One vector is turned by the same rotation once a tick. Each row is the vector after some number of ticks, and that number follows the row.
The counts run from 0 to 164.
[ 0.78  1.77 -0.14 -1.38  0.43 -1.40  0.43  0.10 -3.38  1.35 -0.46  0.49
 -0.04  4.27  4.12  1.06  5.08  1.50  0.55  0.99  1.24 -2.18 -0.04  3.00
  1.09 -5.42 -0.61  0.10  1.91  2.22 -1.13 -1.30 -0.04 -1.01 -1.17 -1.80
  2.90  0.83  4.40 -1.41  2.31 -0.16 -2.26  1.30 -0.67 -0.24  1.25 -2.53
 -3.06 -1.85 -0.67 -0.79 -1.21 -1.54  0.97  0.71 -6.54 -2.75  3.94 -1.15
  1.17 -1.46] -> 128
[ 0.84 -0.32  1.40  0.26  1.14 -0.44  2.71  0.67 -1.94 -0.36 -0.55  0.49
 -0.44  5.28  2.39  1.54  5.03  1.15 -1.96  2.50  1.13 -2.02 -1.16  3.42
 -0.04 -5.12 -1.66 -0.39  3.58  1.25 -2.69 -1.26  0.95  0.42 -1.81 -2.00
  2.97  1.02  4.29 -1.20  1.23 -1.22 -1.70  1.14 -1.82  1.37  2.09 -0.87
 -3.25 -2.35  0.52 -1.63 -2.01 -1.61  1.53  0.19 -5.88 -2.99  2.61 -0.10
 -0.35 -1.32] -> 90
[ 1.19  1.10  0.40  0.12  0.49 -0.44  2.43  2.02 -1.87 -0.69 -1.23 -0.19
 -1.50  4.81  2.37  1.48  6.04  0.75 -1.55  2.79  2.53 -1.66 -0.65  4.13
  0.65 -3.58 -2.32 -0.21  3.58  0.16 -2.48 -0.57  0.65 -0.85 -1.56 -1.91
  2.56  0.44  3.08 -3.05  2.01 -0.17 -2.09  3.18 -1.59  0.45  1.42 -0.81
 -4.12 -2.38  0.41 -1.54 -1.77 -2.11 -0.22  0.33 -6.06 -3.07  1.97 -1.81
 -0.16 -0.53] -> 73
[ 0.96  2.78 -0.98 -1.54 -0.16 -1.75  0.87 -0.93 -3.19  1.80  0.01  1.55
  0.68  4.58  4.67  1.42  5.61  0.70  0.59  0.57  0.62 -2.02 -0.50  3.75
 -0.29 -4.87 -1.16  0.75  1.95  2.68 -1.55 -0.81  0.22 -1.20 -0.58 -1.93
  2.73  1.42  3.91 -1.31  2.70 -0.89 -1.51  1.95 -0.79  0.52  1.42 -2.64
 -2.73 -1.61 -0.52 -0.48 -1.17 -0.91  1.66  1.85 -5.54 -2.48  3.25 -1.89
  0.78 -0.64] -> 1
[ 0.94  1.51 -0.20  0.92  0.09 -1.15  1.43  0.90 -3.31 -0.66  0.45 -0.44
 -0.66  5.00  2.31  0.37  5.20  1.42 -1.17  2.79  0.23 -2.71 -0.50  2.44
  0.69 -4.22 -1.96 -1.08  2.24  1.59 -2.18 -1.52 -0.13 -0.64 -2.32 -2.22
  2.65  2.21  4.16 -2.82  1.57 -0.10 -2.42  1.18 -1.49 -0.29  1.38 -1.85
 -2.89 -2.77 -0.14 -1.95 -2.15 -1.92  0.07  1.10 -5.72 -3.82  2.36 -0.40
 -0.25  0.49] -> 99
[ 2.90  1.74 -0.54 -0.57  0.46  0.89  3.85  0.52 -1.94  0.13 -0.40  0.75
 -1.35  2.81  2.36  1.25  7.03 -0.38 -1.32  1.80  2.01 -1.83 -2.06  3.48
  0.19 -4.18 -2.23 -1.15  3.15 -0.60 -2.30 -0.99  0.74 -0.76 -0.29 -1.44
  3.26  1.38  3.03 -2.44  2.32 -0.60 -2.17  2.44 -0.93  0.85  0.97 -0.40
 -2.13 -1.12  1.58 -1.46 -1.00 -2.09 -1.17  0.36 -5.78 -2.14  2.36 -3.59
  0.64 -0.96] -> 47
[ 1.33  0.00  0.41 -0.19  1.20 -0.70  2.20  0.90 -2.80 -0.53  0.76  0.85
 -0.32  4.79  2.50  0.97  5.62  0.85 -2.53  3.17  0.63 -1.99 -1.90  2.34
 -0.02 -4.85 -2.29 -1.84  2.06  0.42 -2.99 -1.49  1.20 -0.28 -1.93 -1.95
  3.40  2.65  4.44 -1.23  1.50 -0.36 -1.93  0.77 -2.42  0.73  1.50 -1.05
 -2.95 -3.09  1.23 -1.95 -2.36 -1.13  0.29  0.45 -5.27 -3.73  1.93 -0.89
  0.29 -1.36] -> 95
[ 2.20  1.77 -0.64  0.16  1.03  0.20  2.55  1.64 -1.46 -0.29  0.19  0.97
 -0.75  3.29  2.67  1.11  6.73 -0.68 -2.39  3.00  1.66 -1.71 -2.55  3.00
  0.19 -4.30 -2.20 -1.84  3.18 -0.70 -2.81 -0.96  0.15 -1.38 -0.39 -1.85
  2.97  2.47  2.78 -2.19  2.20 -0.91 -2.57  2.16 -1.23  0.28  0.32 -0.38
 -2.44 -2.58  1.05 -1.82 -1.78 -2.00 -0.95  0.72 -5.17 -2.98  1.43 -3.68
  0.58 -0.18] -> 58
[ 1.31 -0.18  0.03 -1.84  0.90 -0.92  1.48  0.25 -3.18  1.03  0.56  0.65
  0.17  4.48  4.27  1.03  5.49  1.22 -1.62  1.93  0.78 -2.16 -1.04  2.05
  0.12 -5.79 -1.62 -1.54  0.66  0.51 -1.97 -1.55  1.25 -0.37 -1.00 -1.89
  3.39  1.91  4.82 -0.46  1.82 -0.31 -2.24  0.10 -1.66  0.39  0.82 -1.91
 -2.66 -1.96  0.67 -1.34 -1.76 -0.66  0.33  0.17 -5.67 -2.86  2.46 -1.45
  1.37 -2.71] -> 120
[ 1.89  2.01 -0.27 -1.76 -0.10 -1.47  1.26 -0.66 -2.85  1.84 -0.43  0.86
  0.15  4.33  4.24  1.63  5.93  1.10  0.90  0.31  1.42 -2.57 -0.57  3.40
 -0.08 -5.30 -1.34  0.98  1.78  2.70 -1.33 -0.47  0.47 -0.38 -0.84 -1.46
  3.59  1.13  4.11 -1.57  2.18 -0.84 -1.25  1.45 -0.86  0.49  1.70 -2.40
 -2.59 -0.57 -0.24 -0.61 -1.32 -1.26  1.83  1.01 -6.40 -2.08  3.90 -1.62
  1.08 -1.72] -> 0
[ 1.92  2.57 -1.02 -0.96 -1.10 -1.88  2.68 -0.81 -3.29  1.54  0.67  1.22
 -0.10  3.68  3.88  0.80  7.76  0.19  0.62  0.90  0.71 -1.74 -0.54  4.08
  0.03 -4.16 -1.98  0.31  1.45  1.07 -1.97 -0.99  1.47 -1.00  0.09 -1.85
  2.48  0.90  3.34 -2.40  2.73  0.16 -1.55  3.03 -0.05  0.01  1.10 -1.83
 -3.17 -1.64  0.90 -0.80 -1.21 -1.04 -0.03  1.60 -4.80 -1.57  2.31 -2.85
  0.90 -0.53] -> 19
[ 2.08  0.81 -0.79 -2.26 -0.06 -1.44  2.18 -0.49 -3.01  1.55  0.75  1.85
  0.44  4.07  4.57  1.42  6.79  0.68 -0.08  0.74  0.98 -2.12 -1.40  3.14
 -0.50 -5.00 -1.72  0.06  1.20  0.95 -1.71 -0.79  1.80 -0.15 -0.54 -1.21
  3.27  1.85  3.84 -1.40  2.60 -0.29 -1.04  1.62 -1.86  0.47  1.43 -1.67
 -2.44 -1.46  1.06 -0.85 -1.20 -0.34  0.78  0.92 -4.95 -1.75  3.00 -2.27
  1.08 -2.44] -> 5
[ 2.38  1.72 -1.40 -1.64  0.44 -0.90  0.99  0.72 -3.44  0.90  0.18  1.36
 -0.16  3.49  3.26  0.57  6.29  0.74  0.06  1.26  1.35 -2.84 -1.76  1.77
  0.77 -5.43 -1.34 -1.77  0.80  1.44 -1.80  0.07  0.11 -1.12 -0.88 -1.49
  4.28  2.83  4.01 -1.90  2.03 -0.14 -2.02  0.93 -1.37 -0.62  0.89 -2.70
 -1.44 -0.70  0.58 -1.11 -1.47 -1.38  0.41  1.13 -5.45 -3.00  3.63 -2.25
  0.94 -0.97] -> 137
[ 1.39  1.19 -1.04 -1.98  0.15 -2.18  0.63  0.38 -3.70  1.61  0.24  0.89
  0.03  4.73  4.82  0.87  5.96  1.48 -0.02  1.39  1.00 -2.03 -0.06  2.72
  0.84 -4.90 -1.19 -0.36  0.58  0.75 -1.39 -0.90  0.94 -1.16 -0.73 -1.91
  2.86  1.00  4.37 -1.75  2.85  0.27 -1.93  1.86 -0.85 -1.00  0.69 -2.52
 -3.17 -1.94  0.27 -0.86 -1.19 -0.60  0.19  0.99 -5.68 -1.98  2.86 -1.95
  1.66 -2.02] -> 134
[ 1.09 -0.01  0.22 -0.09  0.56 -1.30  2.03  0.90 -3.21 -0.43  0.34 -0.13
 -0.65  5.39  2.74  1.28  5.57  1.90 -1.47  2.58  1.01 -2.09 -0.12  2.83
  0.68 -3.79 -2.15 -0.09  1.85  0.43 -2.25 -1.53  1.65 -0.12 -1.90 -2.19
  2.82  1.21  4.30 -2.19  2.07  0.18 -2.14  1.78 -1.69 -0.12  1.69 -0.97
 -4.13 -3.03  0.61 -1.60 -2.36 -1.35  0.12  0.21 -6.00 -2.90  2.03 -0.41
 -0.20 -1.74] -> 97
[ 2.45  1.28  0.12 -0.45  0.84  0.59  3.46  1.39 -1.55 -0.04 -1.26  0.10
 -1.16  3.59  2.56  1.52  6.53  0.09 -1.49  2.49  2.66 -1.80 -1.08  3.48
  0.81 -3.78 -1.98 -0.72  3.76 -0.46 -2.32 -0.70  0.79 -0.64 -1.26 -1.63
  2.51  0.51  3.25 -2.43  2.32 -0.76 -1.94  2.95 -1.07  0.96  1.27 -0.05
 -3.41 -1.63  0.91 -1.58 -1.45 -2.27 -0.79 -0.13 -5.82 -2.47  2.19 -2.84
  0.25 -1.34] -> 60
[ 1.93  3.04 -0.15  0.39 -0.30  0.12  2.87 -0.49 -2.08  0.44  0.21  1.41
 -0.20  2.39  2.96  0.98  6.73 -1.13 -0.55  2.00  0.33 -1.05 -2.16  3.89
  0.31 -5.41 -1.14 -1.29  3.84  1.24 -1.52 -1.20 -0.43 -1.02  0.23 -2.31
  2.31  1.32  3.64 -1.41  2.21 -1.20 -2.10  2.33  0.16  1.37  1.04 -0.88
 -1.80 -1.95  0.22 -1.27 -0.99 -2.40  0.08  1.75 -5.52 -2.70  2.69 -3.97
  0.79  1.09] -> 39
[ 0.42  0.84  0.48 -0.62  0.41 -1.34  0.68 -0.26 -3.58  0.84 -0.16 -0.02
 -0.03  5.12  4.23  0.98  4.73  1.94 -0.33  1.33  0.18 -1.95  0.02  2.93
  0.81 -5.26 -1.03 -0.22  2.54  2.26 -1.48 -1.77 -0.04 -0.72 -1.27 -2.26
  2.60  0.77  4.89 -0.90  1.83 -0.67 -2.37  1.01 -0.92  0.18  1.50 -2.54
 -3.44 -2.57 -0.68 -0.82 -1.89 -1.72  1.03  0.74 -6.24 -3.31  3.69 -0.82
  0.74 -0.86] -> 116
[ 1.04 -0.06  1.16 -0.30  0.85  0.02  2.00  0.29 -2.93  0.12 -0.22  0.21
 -0.88  5.09  2.67  1.61  5.04  1.67 -1.27  2.05  0.92 -2.63 -0.74  2.23
  0.46 -5.49 -1.38 -0.57  2.80  1.83 -1.90 -1.16  0.45  0.07 -1.97 -1.68
  3.39  1.74  4.74 -1.31  0.88 -0.86 -2.44  0.22 -1.93  1.34  2.06 -1.11
 -2.64 -2.19  0.43 -1.65 -2.27 -1.74  1.03  0.43 -6.47 -3.20  3.27 -0.01
  0.01 -1.59] -> 102
[ 0.98 -0.28 -0.24 -0.96  0.45 -1.29  1.68  0.25 -4.00  0.02  0.39 -0.47
 -0.72  4.98  3.59  1.08  5.43  2.39 -1.17  2.14  0.73 -2.27  0.16  2.48
  0.68 -4.11 -1.43 -0.52  1.15  0.55 -2.09 -1.74  1.35 -0.44 -2.40 -1.60
  2.61  1.24  4.96 -1.42  1.49  0.53 -2.66  0.99 -1.32 -0.21  0.93 -1.92
 -3.64 -2.24  0.81 -1.37 -2.13 -1.16 -0.45  0.31 -5.98 -3.10  2.71 -0.69
  0.89 -2.21] -> 109
[ 0.58  1.71  0.37  0.38  0.34 -1.08  1.98  1.16 -1.25 -0.24 -0.42  0.45
  0.15  4.68  3.48  0.78  5.46 -0.46 -2.56  3.19  1.04 -0.81 -0.79  4.56
 -0.12 -3.92 -1.83 -0.49  3.64 -0.04 -2.72 -1.69  0.21 -1.22 -0.66 -2.46
  1.52  0.76  2.89 -2.08  2.55 -0.89 -1.94  3.15 -0.81  0.51  1.02 -0.40
 -4.02 -3.91  0.00 -1.60 -1.66 -1.89  0.14  1.02 -5.12 -3.51  1.47 -2.59
  0.27 -0.41] -> 68
[ 0.34  1.45 -0.01 -0.36  0.29 -1.50  0.09 -0.11 -3.83  0.64  0.86  0.55
  0.16  4.82  4.22  0.81  4.85  1.51 -0.71  1.94 -0.14 -1.72 -0.80  2.71
  0.48 -5.76 -0.76 -1.12  2.02  1.99 -1.49 -2.17  0.17 -1.15 -1.12 -2.35
  2.32  1.80  4.62 -0.90  1.86 -0.80 -2.61  0.69 -0.84  0.19  0.97 -2.70
 -2.48 -3.06 -1.24 -1.29 -1.70 -1.70  0.81  1.70 -5.77 -3.63  3.13 -1.17
  0.92 -0.23] -> 117
[ 1.66  3.03 -1.00 -1.16 -0.35 -2.23  0.77 -0.39 -2.96  1.33  0.78  2.01
  0.88  4.20  5.12  0.96  5.95  0.17  0.41  1.12  0.26 -2.09 -1.63  3.38
 -0.47 -5.63 -0.87 -0.13  1.74  2.60 -1.84 -0.94  0.44 -1.11 -0.33 -1.47
  2.97  2.18  3.91 -1.41  2.71 -1.28 -1.20  1.55 -1.07  0.38  1.45 -2.69
 -1.73 -2.06 -0.66 -0.81 -1.04 -0.73  1.08  1.92 -4.92 -2.99  3.07 -2.63
  0.84 -0.03] -> 2
[ 1.57  3.03 -0.10  0.88  0.68 -0.06  1.64  1.68 -1.54 -0.42 -1.06  1.03
 -0.22  3.76  2.15  0.81  5.42 -0.62 -1.57  2.85  1.41 -1.95 -2.05  3.84
  0.42 -4.45 -1.89 -1.07  4.39  0.68 -2.29 -0.63 -0.76 -1.39 -0.61 -2.00
  2.67  1.30  3.19 -2.19  2.20 -1.33 -2.10  2.54 -0.85  0.45  1.33 -0.68
 -2.41 -2.64 -0.72 -1.48 -1.62 -2.58 -0.11  1.22 -5.82 -3.53  2.21 -2.85
 -0.08  0.93] -> 63
[ 2.51  3.20 -1.66  0.11 -0.56 -0.66  2.43  0.00 -2.90  0.82  0.99  1.72
 -0.30  3.24  2.67  0.74  7.68 -0.45  0.69  1.38  0.23 -2.45 -2.07  3.26
  0.29 -4.80 -2.08 -0.97  1.66  1.35 -2.07 -0.60  0.39 -0.87 -0.29 -1.26
  3.31  2.52  3.59 -2.79  2.51  0.13 -1.67  2.16 -0.81 -0.11  1.37 -1.65
 -1.69 -1.56  1.22 -1.26 -1.05 -1.09 -0.50  1.72 -5.13 -2.38  2.19 -3.37
  0.45  0.22] -> 21
[ 1.25  3.20 -0.13  0.81  0.60  0.01  1.93  1.65 -1.78 -0.45 -1.01  0.19
 -1.00  3.82  2.64  0.86  5.66 -0.05 -0.99  2.47  2.13 -1.80 -0.82  4.23
  0.63 -3.69 -1.79 -0.39  3.96  0.56 -1.96 -0.41 -0.42 -1.02 -0.60 -2.20
  2.30  0.79  2.84 -2.83  2.28 -0.97 -2.34  3.37 -0.55  0.23  1.29 -0.96
 -3.14 -2.50 -0.74 -1.65 -1.35 -2.68 -0.50  1.00 -5.98 -3.54  2.24 -2.43
 -0.15  0.85] -> 62
[ 2.50  2.07 -0.10 -0.41 -0.02  0.63  3.70 -0.65 -2.32  0.51 -0.54  0.55
 -1.29  2.71  2.54  1.13  7.56  0.31  0.11  0.99  1.71 -1.68 -0.71  4.16
  0.80 -4.43 -1.39  0.10  3.28  0.62 -1.70 -0.71  0.27 -0.55 -0.04 -1.62
  2.66  0.16  3.49 -2.12  2.21 -0.27 -2.08  3.19  0.01  0.92  1.58 -0.93
 -2.64 -1.05  1.25 -1.39 -0.98 -2.12 -0.28  0.46 -6.03 -1.74  3.47 -3.03
  1.13 -0.73] -> 36
[ 1.58  0.76  1.02  0.19  1.10  0.16  2.75  1.48 -1.02 -0.47 -0.78  0.85
 -0.51  4.57  2.08  1.59  5.12 -0.34 -2.17  2.96  1.78 -1.79 -1.90  3.51
 -0.08 -5.24 -1.56 -1.19  3.94  0.93 -3.01 -0.50  0.53 -0.18 -1.43 -2.11
  3.42  1.59  3.84 -1.22  1.47 -1.54 -1.88  1.62 -1.70  1.11  1.60 -0.27
 -2.55 -2.05  0.46 -1.75 -2.03 -2.02  1.05  0.32 -5.69 -3.94  2.45 -1.71
 -0.80 -0.66] -> 77
[ 2.11  1.30  0.24 -0.84  0.52  0.47  3.70 -0.58 -1.28  0.73  0.02  1.38
 -0.63  2.40  3.24  1.28  7.10 -0.82 -1.62  1.49  1.33 -0.93 -2.08  4.01
 -0.14 -5.62 -1.18 -1.26  3.61  0.37 -2.44 -1.57  0.56 -0.52  0.55 -1.68
  2.66  0.78  3.77 -0.53  2.40 -0.98 -1.86  2.15 -0.37  1.71  1.02 -0.35
 -2.17 -1.72  0.96 -1.10 -1.19 -1.74  0.16  0.63 -5.81 -1.96  2.73 -3.97
  1.55 -0.91] -> 41
[ 3.09  2.39 -0.98 -1.71 -0.12 -0.33  2.36 -0.17 -2.55  1.20  0.18  1.61
 -0.07  3.26  3.00  1.07  7.13  0.06  0.60  0.96  1.05 -2.89 -2.25  2.71
 -0.03 -5.41 -2.00 -0.79  1.55  1.94 -1.76  0.14  0.73 -0.42 -0.55 -1.23
  4.16  2.95  3.93 -1.83  2.03 -0.38 -1.61  1.76 -1.26  0.67  1.74 -2.08
 -1.26 -0.31  0.85 -1.11 -1.09 -1.32  0.63  1.74 -5.42 -2.38  3.38 -2.35
  0.32 -0.71] -> 10
[ 2.63  1.76 -0.55 -1.88  0.33 -0.86  2.80  0.12 -3.14  1.22 -0.90  1.42
 -0.75  3.30  3.42  1.08  6.79  0.25  1.18  0.40  2.19 -2.48 -1.08  3.27
  0.93 -5.07 -1.37 -0.20  1.69  1.56 -1.94  0.69  0.67 -0.39 -0.35 -1.55
  3.91  0.76  3.39 -2.30  2.09 -0.13 -1.27  2.44 -0.82  0.19  0.95 -2.16
 -2.20 -0.39  1.07 -1.01 -1.09 -1.27  0.95  0.44 -5.77 -1.83  3.84 -2.01
  0.44 -1.76] -> 151
[ 1.25  2.60 -1.48 -1.47 -0.15 -2.52  0.89  0.09 -3.62  1.58  0.41  1.45
 -0.14  3.85  4.76  0.56  6.80  0.57  0.57  1.17  0.72 -1.89 -0.79  3.39
  0.57 -4.48 -1.13 -0.52  0.74  1.26 -1.73 -0.81  1.11 -1.84 -0.07 -2.19
  2.88  1.44  3.76 -2.26  3.08 -0.03 -1.27  2.70 -0.02 -0.66  0.30 -2.61
 -2.93 -2.41  0.76 -0.65 -1.18 -0.83  0.33  1.53 -5.10 -2.51  2.66 -2.68
  0.90 -0.69] -> 147
